In the rows, zero is written as 128.
Rotation paths and how fast each direction turns (degrees each step)
Each turn is a multiple of 5 degrees from 10 to 175, or 0.
Each row of a path follows its step; steps can be skipped.
path 1
step 2: [118 123 128 113 131 127 117 121 123 131 134 113 122 137 122 118 124 138
 126 144 131 129 121 134 132 125 124 135 135 138 125 122 132 131 119 126
 127 125 133 143 133 129 123 134 124 114 137 130 123 140]
step 5: [118 140 137 128 135 127 134 119 125 120 130 127 131 113 144 134 135 139
 129 134 126 117 127 127 124 128 132 133 121 122 135 121 129 120 125 139
 140 127 121 132 130 130 122 146 126 127 127 131 115 142]
step 8: [121 127 131 133 132 135 126 125 134 142 127 134 138 136 130 122 131 135
 120 120 132 120 120 122 130 111 124 131 123 123 133 131 127 137 119 113
 143 131 120 131 117 122 114 137 127 136 128 115 131 133]
step 9: [134 141 131 121 134 133 135 129 143 135 134 135 115 126 146 115 132 128
 117 125 131 144 122 130 119 115 123 121 131 130 129 128 126 130 128 132
 128 123 130 138 133 143 126 130 123 130 134 136 134 124]
step 10: [123 125 145 127 131 133 124 139 130 136 114 122 137 125 120 124 117 124
 122 132 132 124 121 126 126 122 121 119 136 136 119 133 126 113 116 120
 140 126 122 130 121 139 118 139 133 125 130 133 127 136]
step 13: [130 135 140 125 127 122 127 126 115 137 127 128 142 111 126 120 133 124
 143 139 132 132 131 120 124 107 136 136 124 129 129 122 126 133 121 129
 130 121 133 138 137 122 123 122 134 126 132 131 123 136]
step 18: [121 123 136 126 136 133 129 119 132 128 129 126 127 128 130 129 124 142
 131 138 145 117 118 122 128 134 132 132 143 119 129 118 123 139 124 133
 132 138 121 139 120 134 120 138 140 132 134 132 127 142]
step 19: [130 133 124 138 127 133 140 111 132 132 137 136 127 139 128 110 121 129
 118 130 116 129 122 132 141 118 126 122 140 134 137 122 127 126 116 131
 122 123 128 138 129 118 123 129 130 117 133 129 131 128]
step 20: [122 133 137 129 137 113 129 120 142 139 138 129 129 136 132 137 129 125
 126 136 135 123 129 128 116 123 123 115 130 132 129 130 122 127 133 113
 136 134 138 135 121 132 124 138 136 121 135 129 116 139]
Speeds:
[128 130 128 130 134 128 128 126 126 126 126 124 129 127 127 132 128 127
 127 133 129 128 128 126 128 127 125 129 127 130 130 129 131 125 125 124
 131 128 129 123 128 130 128 132 129 126 129 128 122 126]	145
[127 129 128 129 128 127 132 124 127 128 131 123 130 130 132 128 131 130
 126 126 126 125 129 133 130 129 127 129 130 129 131 126 122 125 131 125
 128 129 128 130 126 130 128 131 131 131 131 126 129 126]	25
[129 125 125 127 126 130 126 131 127 127 133 127 126 134 123 130 127 129
 129 127 126 124 127 125 129 126 126 131 129 128 123 129 125 126 124 125
 133 128 129 129 128 130 129 127 127 130 130 126 129 129]	175
[126 129 129 126 131 126 125 127 133 123 131 127 127 129 125 123 131 134
 129 128 131 132 128 128 131 127 127 129 128 128 129 127 131 128 129 130
 130 128 124 127 126 128 132 129 127 133 127 129 128 128]	115
